grid =
  3    0  -14  -14   -3  -17   -7  -38  -16   -2  -11    1   26  -33   23
  1    6  -18  -45    7    7   -3   21    8    6  -45  -24   22   -5   17
-33    3  -14  -12    9    5    2    5   14  -12  -11    0   21  -14   36
  0   34  -17   -7    6   17   -2    7   -5  -47   48  -13  -23   -8    3
  2   -4  -15    6   11  -31    0    0   -4   23    5   -7    6  -14    5
 11   -2  -17   -9    9    1   -2    4   10    7   -7  -13    1   -8   17
  8   42  -14  -19   10   -3  -22   16   13    1   -9   30   -5   25   18
 -3   11  -13  -19  -41   -1  -66    3   48    2    3   -5    3   -1   32
  8   14  -17   -5   27   23    9    4    9   -1  -17   -4   -8   51   14
  9    4   45   16   14   -3   -6    2   38   -6   -3  -10   -6    6   -3
  5  -24  -14  -27   16    9   -7    1   13   14   -7   29  -15  -14    1
Rows and columns are counted from 1.
(1, 1) => 3
(8, 5) => -41
(7, 7) => -22
(5, 12) => -7
(4, 9) => -5
(4, 12) => -13
(6, 1) => 11
(4, 6) => 17
(8, 4) => -19
(6, 14) => -8
(2, 13) => 22
(6, 10) => 7
(3, 11) => -11
(6, 8) => 4
(1, 12) => 1
(8, 2) => 11
(8, 6) => -1
(5, 13) => 6
(3, 2) => 3
(1, 14) => -33
(7, 1) => 8
(3, 12) => 0
(9, 6) => 23
(10, 12) => -10
(1, 9) => -16
(6, 4) => -9
(8, 13) => 3
(6, 7) => -2
(9, 5) => 27
(11, 12) => 29
(8, 14) => -1
(7, 14) => 25
(1, 15) => 23
(9, 14) => 51
(3, 4) => -12
(9, 11) => -17

data = [[3263, 6017, 7033, 2451, 9516, 2128, 2504, 6807, 2193, 6626], [3540, 6205, 5186, 4042, 7087, 3443, 3069, 7292, 4812, 4930], [3705, 6243, 4662, 5246, 5429, 4707, 2731, 6693, 3805, 5159], [3986, 5893, 3858, 5610, 4808, 5214, 4530, 5645, 4817, 5407], [3782, 5702, 3032, 6078, 4719, 5309, 3815, 4806, 4770, 4064], [4101, 6030, 3749, 5898, 3252, 5321, 4611, 4252, 4511, 3651], [3372, 4864, 3187, 6348, 3639, 5657, 5108, 4732, 5239, 3916], [5561, 4978, 2416, 5901, 3871, 4240, 4467, 4638, 5617, 3229], [3311, 4469, 3802, 6047, 3131, 5186, 5020, 3564, 3912, 3311], [5062, 3584, 4537, 5707, 2857, 4196, 5776, 5085, 5188, 4320], [5510, 3998, 2506, 6025, 1469, 4682, 5195, 4217, 4195, 5307], [4108, 3747, 4003, 6355, 2255, 4639, 6098, 4670, 5193, 4189], [4128, 3317, 4810, 6541, 2805, 3714, 6002, 4209, 3566, 3729]]
Indices start at 1.
(1, 1) => 3263
(1, 7) => 2504
(1, 8) => 6807
(9, 2) => 4469
(7, 9) => 5239
(13, 10) => 3729
(6, 10) => 3651
(6, 4) => 5898
(1, 10) => 6626
(5, 6) => 5309
(9, 4) => 6047
(5, 5) => 4719
(13, 4) => 6541
(10, 5) => 2857
(4, 5) => 4808
(2, 2) => 6205
(10, 3) => 4537
(7, 10) => 3916
(12, 1) => 4108
(11, 2) => 3998
(8, 10) => 3229
(13, 5) => 2805
(10, 7) => 5776
(13, 7) => 6002
(8, 4) => 5901
(3, 2) => 6243
(11, 1) => 5510
(3, 7) => 2731
(9, 7) => 5020
(10, 8) => 5085
(10, 1) => 5062
(4, 9) => 4817
(5, 10) => 4064
(3, 10) => 5159
(12, 7) => 6098
(2, 3) => 5186

arr =
[[-17  12   3   0  -4  19   3 -22  32 -22]
 [-34 -20  -7   3 -10 -24  24  18  -2 -11]
 [-27 -52 -18 -39  31 -12 -22  24  26 -14]
 [  8 -31 -22 -16  -7  50 -11 -18   3  -5]
 [-10 -15  19  12   0 -29 -24   5 -21 -14]
 [ 23  10   9  -4  14 -21  20 -39  -6   7]]
Indices start at 1.
(1, 1) -> -17
(3, 8) -> 24
(3, 2) -> -52
(1, 10) -> -22
(1, 6) -> 19
(6, 6) -> -21
(6, 7) -> 20
(6, 1) -> 23
(2, 7) -> 24
(5, 3) -> 19
(3, 6) -> -12
(6, 4) -> -4
(5, 10) -> -14
(2, 8) -> 18
(1, 5) -> -4
(5, 5) -> 0
(4, 9) -> 3
(4, 1) -> 8
(3, 4) -> -39
(4, 2) -> -31
(1, 2) -> 12
(6, 9) -> -6
(2, 9) -> -2
(4, 4) -> -16
(4, 10) -> -5
(4, 3) -> -22
